One vector is turned by the same rotation once a tick. Each row is the vector after some number of ticks, and that number follows the row.
The counts run from 0 to 33.
 285  137  432  290  317 -163   86 -266  495  311 -252  341 -266  127 : 5
 657   88   59 -154   96   -4  665  251  -90 -340  229   44 -247 -163 : 29
  68  139   57  360  363 -166  279 -287   41  501 -168  148 -326   59 : 7
 379  265   61   42  580 -131  172  255  325  270   22  329 -468  233 : 14
 410  204  736  -20  168  152    9 -154  147  214 -195  225 -254   44 : 12
-154  372  692  252   -8 -238  114 -151  568  -16 -223  460 -273 -103 : 3
-450  388  342  316 -126   14  370   22  266 -133  -42  -26 -423 -184 : 2
-194   30  512 -162  -19 -244  307 -173 -205  190 -145  353 -730  -40 : 10
-380   10  211  124  202 -345  474 -358 -342  253  -72  236 -614 -141 : 9
 386   23  583 -325  165 -446  474  -41 -489   37 -104   48 -302 -267 : 19
 133  400  -67 -173  679 -244   33  366  206 -255  175  348 -403   36 : 23
 185  154   83  479  316 -212  259 -460  290  497 -147  266 -123   79 : 6
 698  333  188 -234  379   40  336  276   -1 -143  -66   85 -194 -277 : 21
 254 -207  182 -351  536 -366  469 -152 -147 -326 -109  113  187  -59 : 27
-207  355  325  460 -310  145  547 -363   55  -68  -34   84 -654 -273 : 1
 546  410  145 -199  501  -76  294  256  224 -221  188  246 -564 -174 : 22
 303  287  202 -307  120 -596   53  118  103 -557 -110  382  -26  398 : 33
 -10   51  347 -283  306 -305  188 -110 -343   30 -244   25 -502  -50 : 18
 343  456 -135  147  612 -188 -123 -141  208  440  -21  277 -559  145 : 15
-221  181  116  408  -45   -8  669 -328   20  198  110 -117 -650  -99 : 0
 536  360   44 -378  132   13  538  244    2 -673  262  258 -431  -96 : 30
 -36   33  100 -302  756 -589  170   73 -356 -276   -2  385 -174  156 : 25
 479  -44  208 -205  308 -297  704   24 -302 -157   72  233  -21 -169 : 28
-101  265  -63   61  555 -341   90 -123 -276  405   40  177 -633 -102 : 16
 119  418  175 -297  398 -200   22  167  221 -692 -131  562 -253  382 : 32
 141 -114  235 -167  619 -736  263  -67 -287 -162  -52  359   43   40 : 26
-164  330  -81  242  309 -427  419 -469 -195  294   -5  285 -529  -47 : 8
  83  305  690  346  106  -73   46 -157  433  152 -349  436 -146   76 : 4
 183  407  -76 -215  267 -163  136  309   92 -758  137  205 -332  117 : 31
  66  379 -118 -125  746 -400  -20  272   64 -293   56  445 -252   11 : 24
 454  158  692 -415  288   71  490  130  -34 -104   -1  276 -332 -332 : 20
 -80   55  280 -252  515 -423   37  -83 -411  309  -74  161 -588   14 : 17
 699  316  386   55  558   21  171   31  204  253 -225  361 -503  -32 : 13
  78   65  747 -119  105  -88  326 -115   19  133 -357  262 -644   78 : 11
